One hidden turn or mirror swaps the rows below in pairs. Which row is each named row swapped with?
z822: [-15   5   7   1  -1  22 -11  -6   8   0 -30  -2 -15]
z247: [  3   7 -17 -14  12   0   3   6   0 -18  14   9  -4]
z233: [  7  16  -4 -11  12  -8   2  -8   0 -13  16  -2 -18]
z374: [ -6   2  15   3  -6   6 -18  -8   0 -17 -20 -11  -8]
z983: [ -3  13   0  -9   4 -10   7 -19  -9  11   3   6  -3]
z777: [-8  5 -8 -9  1  3  7 15  9  6 14 14 -8]
z561: [ -9  -7  14  -8 -10   9 -17  -3  11  -6 -25  -2 -13]
z761: [  3   9 -13  -4  19  -9  10   3   3 -11   8   8  -1]
z129: [  0 -14  19   0 -11  21   8  -6   3  -8 -14   3  -8]
z229: [  5  14  -8 -11  11  -9  19   1  -5  -5  10  -4  -2]
z369: [  0   8 -11  -1  23  -3  12  -1  -4   3   0  18  -4]
z816: [  4  -2  14  -3  -7  18 -16   3   1  -8 -24  -1 -15]
z982: [-12  -4  18  -8  -7  12 -18  -6   6  -7 -21  -1 -22]
z84: [-10   2  14   3  12  13 -15  -2   5   9 -23  14 -16]
z680: [  1   4 -23 -12  11   1  -3   9   1  -1   0 -10   5]
z102: [ -1   1 -16 -14   6  -5  14  -7  -4 -17  14   5  -5]
z674: [-1  4  0 -6 11 11  3  3 17  2 17 16  5]
z406: [ -8   6  23  -5  -2   9 -13   2   6   2 -23  -8 -19]
z207: [-16   1   7  -9  -6  12 -11  16  16  11  -2  11 -16]
z967: [  7  -1 -20 -13   2  -4  10 -14  -5  -2   4  -2  -3]
z183: [ -2  12  19  -6   2   8 -20  -7   9  -8 -10  -8 -30]
z500: [  4   5  -7  -6  13  -1  18  -2 -10 -16   7   4   4]
z447: [-10  10  15  -6  -3  -1  -7 -20  -5  16 -13   4 -12]
z509: [  5   6  -4 -10  14   1  21   5  -3  -1  12   0  -8]
z673: [ -3  10 -22  -4  13   4  18  -6  -1  -9  -1   7  -3]
z276: [ -6   0  -5  -7   3  12 -22  10   8   3 -21 -13  -6]
z201: [ -9  -2  26   2  -1  17 -12  -2   0  -8 -25  -4 -10]
z723: [ -5   1  13  -8   1  19 -26   6   8 -11 -14   3 -22]
z181: [ -6   0  16  -2   6  21 -14   3  23   6   0  14  -4]
z62: [ -6   1  25  -4   2  17  -8   5   2   8 -15  -6 -22]
z678: [  4 -10   4  -1  -4  11  25  -8  -1 -11   2   6   1]
z255: [ 14   4 -14  -7   6   1  12   4  -9 -16   5   5   0]
z616: [  4   7  -9  -1   3  -8   6  -8  -4 -24   1  -7   6]
z820: [ -4  -7   7  -9  -9  11 -17 -14   4   5 -22  -8 -16]
z248: [  4   0 -15 -14   2 -10  14  -5  -1 -17   6   2   1]
z341: [-11  -1  19   3   4   9 -22   2  13  -4 -21   1 -18]

z967 swaps with z820
z181 swaps with z674
z816 swaps with z255
z761 swaps with z341
z447 swaps with z983
z201 swaps with z500
z822 swaps with z673
z247 swaps with z723

One hidden turn or mirror swaps the rows below in pairs. Which row is each named row swapped with?
z889: [  1   9 -14  -9   7   3   7 -15 -12  26   3  -4   9 -13   1  13  -3   0
 -14   1   8  -9 -19  28  -9 -13  -1]
z381: [ -1  -5  -8  -8  -4  -3   4   2  -7 -24   1   9  -8  -1 -10  -2   0   9
  20  -3 -15   4   3 -15  -1   5   5]
z756: [-10  -8   4  -7  -5  -1   5  17  -5 -11   0  11  -4   2 -11 -21  -3  -1
   7  -1 -12   2   7  25  -1   5   2]
z614: [-14   0   4  -6  -2   3   1  17  -8 -13   1   6 -10   4   3  -6  -1   0
  23   4 -25   6   2  -1   7  13  -1]
z997: [ 10  -4   2  -3  -3  -3  -5   2  -6 -13   2  11  -3   5  -4  -9  -1   4
  19   1 -23   2   0 -16   4   4   7]
z439: [ 28  11   1   6   8  -4  -4  -1  -8  25  -1  -8  10  -2   3   8   2   0
 -18   3  -4 -13 -23   0 -10 -12  -9]
z728: [  2  17   2   2  11   0   1  13 -11  28  -2 -18   3  -7  12  10   3  -4
 -12   5   2  -9 -24  17  -7  -6 -19]
z340: [-17  -6  -7   8  -2  -4   4 -10  -5   5  -1  14  -6   5  -5   8   0  -4
  21  -5  -4   9   5 -22   7   8   9]
z623: [-13   7   4   4   1  -5   5  -7  -9  17  -1 -13  11  -5   7  12   4  -2
 -19   4  30  -9 -23  -6  -8 -10 -10]
z710: [-13  -5 -13 -18  -4   6   8 -12  -9 -11   5  13  -4  -4  -7  -1  -7   6
  18   1 -15   6   4  11   3   3  15]
z959: [ 18  12  -8   4   6  -7   6   0  -7  17  -3 -12   8 -11  -2  18   6   1
 -19  -2  13 -14 -25   4 -15 -13 -13]
z414: [ -3   6  -8  16   7  -7   5 -13  -7  39  -4  -3   4  -5   3  20   5 -11
  -9  -4  15  -4 -15  -8  -4  -6  -3]
z82: [  2   5   0   1   3  -4   4  16  -7  21  -3  -3   7  -6  -7  -9  -3  -3
 -20  -1   6  -9 -12  35  -9  -7 -12]
z56: [-29  -5   4  -4 -10   0   3  -4  -7 -19   3   5  -1   3  -2  -1   0   3
  15   4   7   4   1 -21   4   5   5]

z997 swaps with z439
z340 swaps with z414
z710 swaps with z889

One hidden turn or mirror swaps the rows below in pairs. Which row is each named row swapped with?
z74: [ 10  -9 -16 -14   5  23 -14   2  -2   8   6  13 -23  20  20   6  13   7
 -23 -27  -8 -12  -7   6  25 -17  -7  20  13   2   5  -5 -29   6  -3   4
 -14  11  25  23   4  -2  -7  -6  -1 -24  13  -4  -4  13   7   5  14 -12
 -26  25  10   6]
z368: [ 11  -4 -20 -21   9  23  -9  11 -12  19  15  28  -8   9  12  -6  25  -9
 -19 -17  11  11 -20   0  34 -24 -21   3  16  -1 -20   5 -34  -6  14 -14
 -17  17  14  10  13  -8 -11   4  12  -9  20  22  -3   0   2 -24  12  -1
 -16   3   7   2]
z103: [ -2  -3 -21  -6  35  14  17  -8  -7 -13   3   5   5  -6  20  13  16   2
  -4   8  -4  21   0  -6   8 -21 -10  22   9  -4  -4  21 -33 -16  30 -13
 -24   3  15  13   0   6  15  18 -13 -27   2  15   0   5  -3  -3  26  -1
  -5  20 -31  16]
z321: [  1  -2 -13 -24  13  10 -15   3 -21   2  19   6   7  14  30  11  23  -7
 -13 -28  -7 -24 -10   4  31 -10 -16  24   7  -7  -8   5 -27  -6  11   3
 -22  11  21  -2   1 -14  -3   4  -2 -10   4   8   0  -2  12   2  15 -15
 -16  39  13  12]
z232: [ -5  29   6  -6  12  -7  -1  -4  -3   7  -6   8   6 -26  12   5  15 -11
  -7   4  -8 -16  11 -10  -2 -20   4  13   3   7  -9   9 -25  -4  -2  12
 -42  25   9  11  -5   5  20  15  -4  -5   1  13  12  36  10   5  22   5
  -2   9  -7  18]
z841: [ -8 -11 -23  -3  -8   6   3  -7   2   1  19  26   9  23  16  12  10 -10
  -1   9 -16 -14 -19  15  13 -25 -19   3  14  -1  -8  15 -25 -12  16 -19
 -26  14   9  -3 -11  14   3   6  -4 -19  10  -2  -2  19  12   8   4  -9
 -17  16 -17  17]
z141: [  9   4 -14 -16  32  12   0 -17  -9 -17  12  13   0  -2  16   7  21   8
  -1  10  12  14   0   2   4 -26 -14   9  10 -14  -7  16 -35 -24  30 -22
 -25  -1  22   4  12   4  17  11 -10 -27   3   9   6   1   0  -6  30  -5
  -6  20 -21  11]
z37: [-13  15 -12   8  11   7  -9  25   0  25  -5   9  -9 -22  19   5  18  14
  -3  -3   9  -7  -4 -22  10 -29 -22   6  12  -9  -3   1 -24  -1  10  -3
 -14  19   9  17  11  13  19  23  -8 -32  -2   8   7  29  -1   4  29   0
 -15   2 -22  26]
z454: [-10   0 -20   5   0   9  -1 -13  -1  17  10  27   8  25   9  -3   6  -8
  10   8 -23 -10  -1  17   3 -26 -20   2  22  -2 -11  10 -25 -16  14 -12
 -22  19  10  10 -11   7  14  13  -8  -9   5  -5   7  18  -1   6   3 -11
 -16  26 -15  21]
z932: [  4   2 -21  -6  13  23 -17  29 -13  28  10  37  -8   9  11   4  22   6
 -15  -5   5   3 -23  -9  38 -25 -13  10   8  -7 -15   3 -38   5   9 -12
 -15  11   4  22  -5   6   3   1  13 -14   9  16   5  -8  -8  -4   3  -7
 -17   5 -11  11]
z643: [ 13  10  -2 -22   7  20  -6   2 -10  15   9  31  -9   2   4  -8  31 -14
 -16 -15   6   2 -13   4  21 -24 -14   0  16   8 -20  -1 -38 -10   6  -7
 -31  16  11  13  13  -7   4   1  12   3  27  21   2  12   5 -19  18   7
  -8  -3  18  -6]
z566: [  4  -4 -30 -19   1  -1 -18 -13  -1  34  28  16  -4   8   3   5  27   4
 -26  -3   3   7 -20 -10  31 -15  -9   7  20   7  -9  15 -21  12  19 -16
 -20  14   5   9  -8   4  -7   8 -10 -26  21  23   2   0  -9 -14   8  -7
  -3   1 -13  28]
z765: [  1  29   9  -9  12   4   2  -5  -3  12  -8  14  -4 -20   5  -9  21 -19
  -8  -5  -4  -2  10  -2   3 -22   0   6  13  16 -12   4 -33  -6  -1   9
 -42  25  13  19   9  -4  17  13  -1   3  14  21  10  34   6  -8  21  10
  -4  -1   3   5]
z242: [ 16  -2 -20 -13   4  15 -11  -4 -18  20  -4  23   4  -4  -2  -4  29  -2
 -19   1  -8   1 -14  -3   2 -30 -13   0  -2  -8  -9 -13 -14 -14  -8 -13
  -4  45   4  -5  -6 -11   0  11  -1 -13   3  14   5   1   2  -2   1 -11
   1  29  -3   3]
z317: [ 12   4 -20 -24   6   2   0 -16 -15  17   5   6   5 -28   4  -8  29   7
 -23   8   0  -1   6 -13  -6 -20 -14   3   6   0  -7  -1  -2 -14  -2  -5
 -20  35   5 -15  10  -5   6  26  -7 -17   1  17   8  12   2  -7  23  -2
   9  25 -11   8]
z99: [  2  10 -16  -9  13  13 -12  -3  10  15  -3   4 -20 -15  25  10  14  22
 -21 -14  -7  -9  10 -15   5 -16 -12  18  10   1  11  -1 -24   6   3   8
 -29   4  17  25   7  15  13   8 -10 -37   4   9   5  32   2   8  38   7
 -11   8  -5  16]
z681: [  3  16  -1 -10  21 -13 -18  -5 -16  -4   1  13   0 -12  11   2  19  -6
 -29  15  -3   1  -8  -3  12 -10  18  26   1  11   0   3 -27   1  -3  -2
 -28  16  10  11 -26  11  12   5  -6 -21  -4  18  11  12   0  11   9 -14
 -16  12 -26  28]
z135: [ -5  24  -7 -15  12 -22  -7 -11  -1   3  13 -10  -2 -18  17   5  16  -9
 -12   3   3 -22  14  -6  22  -9  -2  21   7   2  -9  23 -20   3   4  11
 -49  11  17   2   6  -2   3  15 -14 -17  -4  24   8  21  11   7  18  -1
  -7  15 -12  27]

z681 swaps with z566
z932 swaps with z135
z317 swaps with z242

